rotation ticks, each row followed by its count of ticks:
The counts run from 0 to 507.
[  2  12   0   4  -4   7   7  -4  13   7  -3  14  -7 -15   0  -7  15   4
  -2  13   3   3  -7 -11   1   6  -3  10  -9  19 -10   1  14  -1 -10   0
 -12  -3 -10 -10 -10  -9   2  17  -3   0   0  11  -1  -3  -4  -1  -3  -8
  -4   7 -14  12  -4   1   3  -1 -13  -6  -5  -7   7 -25  -4  -7  -2  -9
   8  -2  -2  13  11   8]
59
[ -2   3  -4 -16  -2   6 -11  -5  -7  -8   4   1   7   6   7  14   2   2
  14  -6   2  -9   5  29   3  -5  -2  -6   1 -18  -2  -5  -1   6  12   5
  -7   1   7  10   9   4   2  -9  10  10  -3  -9   0   6   5  -2   2  -3
  18 -16  11   2   2  -4   5   2  11   0  17   1 -13  15   4  19   9  -5
   5  -8  -3 -14   2  -3]
495
[-11   2 -11  -1   8  12  -1   0  -1  -2  21   8  -5 -13  -1   8  -6  -6
  24   1   4   8   7   1   5  -2   2   0  -5   5  10   2  -2  10  -1   6
 -23  11   0  -8   0   2  -4  10   0  21  -2  11   2  11 -15  18 -10 -15
  13   0  -5   2  10   4   4  -3  -5  -2  -4  -8   8 -12   1   4  12   1
  -4 -10   3   9  12  -3]
491
[ -3  11 -15   6   3   7  -8   2   7   1   0   0  -8   8   1  12   5 -15
   5   6  -7  -5  13  -7  12   3 -17  13 -11   0  -1   6  16 -11   0  -7
   0   0  -6  -2  -7   1   4  10   8  -4  10  -7  19  13 -10 -10   6 -20
   5  -6  12  10 -14  -1  -3   7   2  -8   5  -7   4  -1   3  15 -15  -3
  11  -4  -2  -2   4   4]
503
[  0   8   9  -3 -16  -3   0  -1  -2  -1  -7  -4  16   6  24  -3  19  17
   1  10   4  -3 -13  18  -7  -2   4   5  15  -1  -6  -6   4   2  -7   9
  -9  -9   4   2  14   4   0  -4  -9  -3  -1 -12 -11 -15  13  -4   6  -7
   7   5   2   0  -5  -8   4   3   4   0  14   0 -15   9   5   0   9 -15
  -2   6  -8  -7   1   5]
282
[ -4  -1   3  -3  15  18  -5  -2   2  -1   5  18  -4  -1 -12  10  -1  -2
  11  -3   2 -18  18   4  15   8  -8   6  -6   2  -8  -7  11  -2  10   6
  13  14  -1   3 -22   2   2 -14   8  -3  -4  -5  13   4  -6  -5  -7   1
  -4 -17  -4   9  -5 -12   1  -5  -3   1  11   1 -10  -1   1  11  -8  15
  17  -5   1  -6   6   1]
340
[ -4   5   4  -2  -7   7   6  -1   7   2   7   3   2 -12   7 -10   9  10
  10  10   8  12 -10   0  -2  -2  11   2   8  10   5  -4   1   9 -15  14
 -23  -1  -1 -10   2   5  -6  10 -13  11  -4  13 -14 -11   0  18  -6 -15
   4  16 -13  -3   7  -3   2   0  -9  -6  -5  -8   2 -12  -7 -12  10 -13
   0   2  -4   8  15   6]
438
[ -2  -8  -7 -13   2   0  -5   1   1  -4   1  -5   5  13   5   3   5   5
  17 -18  -3  18  -3  27   7 -15   1  -2   1   2  10 -11  -1 -11   8   3
 -12   3  10   4  13  11  -2  -8   1  11   6   0  -7   1   4  19  -4   0
  14  -7   9  -1   6  -7 -10  13   2  -6  11  -9  13  11   2  13   6  -5
   6  -3   2   6   7  16]
117
[ -7  14  -6   2  -4  -2   9   8 -11  -2  18   1  10  -2  27   3   8   0
  21  10   2   7  -1   8  -8   0   3   8   6   1  -1  11   3   8  -8   3
 -21  -4   3  -4  12   6   5   0  -5  17   0  -9  -2  -6   0  10  -3 -19
  18  14   6  -1   5   0   6  -4   8  -3   2  -6  -8  -2  12   4   8 -15
 -12   0  -2   8  -3 -10]
387
[  1   5  10  -6  -9  10 -12 -10   3   1 -11   3   4   1  -3   7   8  14
  -8   8   4 -25   2  16   4  -2  -3  -1  10  -9  -9 -12   6   8   6   7
  -1  -5   1   3  -2   2   1 -15   5 -12  -4  -4  -4  -2   8 -13   8   0
  -1 -16  -4   3  -8   0   7  -1  -1   7  16   2 -17   8  -6   4   7   5
  12   4 -11 -24   8   3]
177
[  0  -1   4   0  -4   2  -5 -12  16   3 -20   4   1   0  -5   7  14   3
 -21  -6  -7  -8  -5   1  11  -4  -7  11   0   4   2  -9  16  -8   6  -2
  -6   7  -8   2  -7  -8 -10   8  -1 -15   0   7   7  -3  -2 -12  13 -10
  -1 -13  -1   5 -11   4   7   1 -16  -7  18   0   2   1  -8   6   0  -3
  17   3  -2  -2  12  20]
290
[ -2  -1   2 -15  -4   6 -16 -13  14 -12   3   5   6  -1  -2   4   1  -7
   2   8   8   6  -1  13  10  -4   6  -1   1 -15  13 -15  -6   0  -4  15
 -10  12   5  -4  -1   2  -8  17 -12   6  -8   1  -4   2  -2   7   0 -16
   2   2   0   3   1  -6  -5   2  -5 -12   2   0 -10   5  -3   5  10 -14
  19  -6   2  -7  15   8]
474
[  3   1  13  -2   4   5   8   3   4  11  -9  16  -2  -5  -6  -8  15  25
   2  -3   4  -9  -2   9  -2   5  -2   4  -2  21 -20  -7  15   0   6   5
   2  -4  -5   0 -12  -1   5 -21   1  -9  -2   0  -8 -14   6   1 -10  15
 -11  -9 -13  12  -5 -10   2  -1 -11   6   8   2   3 -12  -1  -6   2   9
   6   8  -2   5   2   6]
180
[-12   1  -1  -5  -5  10  -3  -4   1 -10  -2  -3  10   5  12   8   6   1
   8  -3   0  -5  -1  18  10  -7   2   2  12 -16   4   0   2   4   0   7
  -3   9   6   5   7   6  -6  -7   4   2  -8  -2  -1  -9   5  -2  12 -11
  22   1  15  -8  -1   0  12  -2   9  -5  16   0 -20  18  -3  14   3  -7
  11  -7  -4  -8   5   2]
423
[  3   4   9 -11  -1   2  -6  -4  -9   2   0   7   7   9   0   9   6  17
   3  -8   1 -16   4  28  -2   1  -4   0  -2   0  -8 -13   5   2  18   6
  -2  -3   2   5   4   5   5 -25   4  -1   0 -15  -3   5   6  -3  -7  11
  -4 -21  -3  10  -4  -9  -3   3   1  11  17   0  -4  12   7   7  12  10
   0   8  -1 -12   0   4]
373
[-20  -2  -7   6   7  15   1   1  -1  -1  16  -3  -4  -9   0   5  -6  -7
  20   0  -3   9   8  -9  14  -5   3   5  11   2  17   6  -1   6  -5   4
 -16  16   1  -8  -5  12  -9   0   1  12  -3  11   3  -4  -4  19   1 -19
  16   9  -1  -9   5   4   7  -1   1  -3   1 -14   1   0  -8   0   4   3
   4 -10  -3   8  14  -1]
420
[ -6   5  -3  -1   3   0  11   9 -10  -2  20   4  13   1  22   0   5   5
  23   4   3  11   0  13  -4   5   6  10   3   6   1   5   2   5  -5   7
 -15   2   6  -4   7  10   0  -4 -10  18   0  -7  -8  -7  -1  14 -10 -14
  15  14   0   0   6  -9   2   0   6   0   2  -6  -6  -1  12   2   8  -9
 -12   2   3  12  -1  -6]
120
[ -5  -2  -6  -9  -4   4  -3  -4  11  -5 -10  -5  -3   6   6  -4  11   3
  12 -11  -1  13 -11  21  14 -15   4  -3   3  -5   4 -11   2 -11  -2   2
  -5  -1   7   6   5   3   0   0  12   2   0   7 -15  -7   8  12   9   0
  14   0  15  -7   2  -2  -4  10   3 -13   5  -8   9   6  -9   6  -3 -12
  20  -9 -10   0  12  16]
45
[ -7   5  -3   4  -6   5 -16  -2  10   3   1 -15  -8  -1 -10   7  -2  -4
   4   7  -3   6   3 -17  11  -4  -4   3   5   6  17  -5   4  -3  -3  -2
 -22   3  -3 -12  -3  10  -6   8  -5   2  17   7   2  10  -9  14   6 -20
   0   0  -7   1  -5   7 -14  14  -6   0  -2 -20  15   2  -4  -4   4   4
   3   3 -11 -14  20  12]
400
[  0  18   6   3  -2  13  -7   1  -3   8  12   4  -9  -8  -8   2   4   8
  11  24   5 -17   9 -10  -5  15  -8   0  -5   7 -17  -4   8   8  -1   6
  -5 -12  -2  -8  -9   6  12 -10   6  -3   5  -7   0   9  -5  -1 -11   1
 -10  -6 -18  11  -6  -4  -6   2  -1  13  -1  -9  -2 -15   4  -7   1  11
  -1   5 -10 -15   7  -9]
214
[ -5   0   3  -5   7  16 -11   1   7  -5  -2   5  -4   7  -7   2   4  -3
  12   4   1  -8  14   8  17   4  -7   6  -5  -7 -12 -13   8 -10   3   4
  19   5   3   5 -19  11   7 -19  10  -7   2 -15   1   0   5  -6  -2   3
  -5  -6   5   4 -12 -16  -5   4   7  -1  13  -2 -10   8   0   6 -14  10
  23  -4  -5  -9   6   3]
197
[ -2   0  -5   7   4  -6  16   6   7   5  -5   7   4   3  12  -2  21   2
   9 -11  -6  15  -8   4   4  -4  -5  18  -6  22   1   5  20 -13  -3  -8
  -8  -1  -4   3  -1  -5   0   6  -4   4   6   2   0 -14   0   7   0  -9
  11   5   8   7  -5  -4   4   2  -7 -10   7  -5  12  -6   2   7  -7 -13
   4   0   7  25   3  16]
6
[ -4   7 -14   1   3   4  -5  -2  12  -3   0   4  -2   5  -1  11   6 -18
   4   1  -7   0  12  -4  15   2 -11  15 -12  -1   5  -1  11 -16  -2  -8
  -2   7  -5  -2  -9  -1  -2  17   1  -1   9  -4  17  13 -10  -6   7 -19
   6  -4  13  10 -10  -1  -3   4  -2 -12   6  -6   5   1   1  14 -11  -7
  16  -7   0   1  10   7]
237
[  0  11  -1   6  11   4  12  11  -8   6  16  14   2   1  10  -1   9   1
  19  10   1  -1  12  -2  -3  16  -8  18 -13  15 -16   8  17  -2  -3   1
   2  -2  -2  -5  -9   5   8 -10  -1   9   6 -12   4  -2  -6  -2 -11  -5
  -2   6  -3  13  -6 -13   1  -3   4   2   2  -3  -2 -11  14   3  -9   4
  -3   2   4  14  -2  -5]
500
[  0  21   8   5 -10   2   2   5  -6  11   1  -5   4   2  15  -6  16  20
   6  20   1  -8  -3   1 -10   8  -2   3   9  11 -19  -4  11   3  -3   4
  -6 -19  -1  -6   1  10  10 -18  -5  -5   8 -13 -11  -8   7  -2   1   0
  -3   8  -9   4  -9  -5  -2   5   4  11   7  -8  -6  -3   5 -13   4  -2
 -10  13 -13 -10   2  -3]
284
[ -8   4   2  -5  -7   6  -3  -1  -3  -6  -6  -5  11  10  15   5  12   7
  11   0  -2  -7  -4  26   5  -8   2   3  14 -12  -2  -4   4   0   3   4
  -2  -1   7   9   8   8  -1 -16   4  -1  -8 -10  -6 -13  13  -2  10  -4
  18  -4  17  -5  -1  -3   9   2  12  -1  19   1 -15  18  -3   9   2  -9
   7  -3  -8  -9   2   3]
424
[ -6   7 -11  10  12   8   6   4   3   6  10  12  -7  -7  -4  12   2  -8
  10  -1  -6  -1  11 -12   6   5 -13  15 -12  16   2  12  17  -2   7  -6
 -13   8  -8  -3 -10  -3   2   8   3   7   5   7  17   9 -15  -1  -4 -15
   8  -8   0  11  -2   4   6  -3  -6  -2   4  -8  11 -15   6  10  -4   3
   1  -2   5  13   2   1]
112
[ -9  -6  -5 -12   1  14 -11  -7   9  -4  -7  -2 -11  -2 -10   9  -1  -2
   9 -14  -2   2   0  18  18 -14   1  -9   3  -3   8 -13  -2  -3   8   2
  -8   9   2   4  -2   3  -5  -1  13   0  -3  17  -6   6  -1  12   7   2
  13 -15   5  -5   3   6  -1   8  -2  -7   8  -8  10   4 -14   9   5  -1
  19 -13  -6  -7  15  12]
187
[ -5  -6  -4  -7  -2   8 -15  -6   8   4  -2  -7  -8   1 -13  18  -3  -1
   2 -12  -5  -2   6   5  14 -14  -7  -3   1   1  20  -8   0  -2  12   0
 -22  11   2  -1   3   7  -9  -1   6   1   8  10   5  12  -8  13   3 -11
   9 -16   0   1   2  10  -7  11  -7   1   8 -13  17   7  -4   9  12   6
   7  -2  -5 -11  13  14]
258
[ -7 -10   3 -15   3  11   3  -3   2  -5   2   7   2  -4   2  -3   3  10
  18 -14   6  12  -6  30   8 -12   8  -8   5   1   4 -11  -2  -1   3  13
 -10   9   6   5   0   5  -3 -11   3  10 -11  12 -18 -10   6  21  -7   7
  10  -6   1  -3  11  -7   3   3  -1  -5   7  -3   2   2  -7   5  10  -2
  14 -10  -1   7   9  10]
189
[-13   1  -6  -1  -5  10 -16   0   3  -7   6 -16   0   6   3   4  -4  -4
  15   7   0   8   7  -4  13  -7   2  -2  14  -7  16  -6  -3  -2  -7   4
 -11   7   5  -7   2  20  -4  -1  -3   7   9  -2  -1   2  -4  14   7 -21
  12   7   6  -8  -3  -1 -12  11   8  -1   3 -16   1  12  -2   0   2   2
   8  -2 -14 -15  17   6]
11
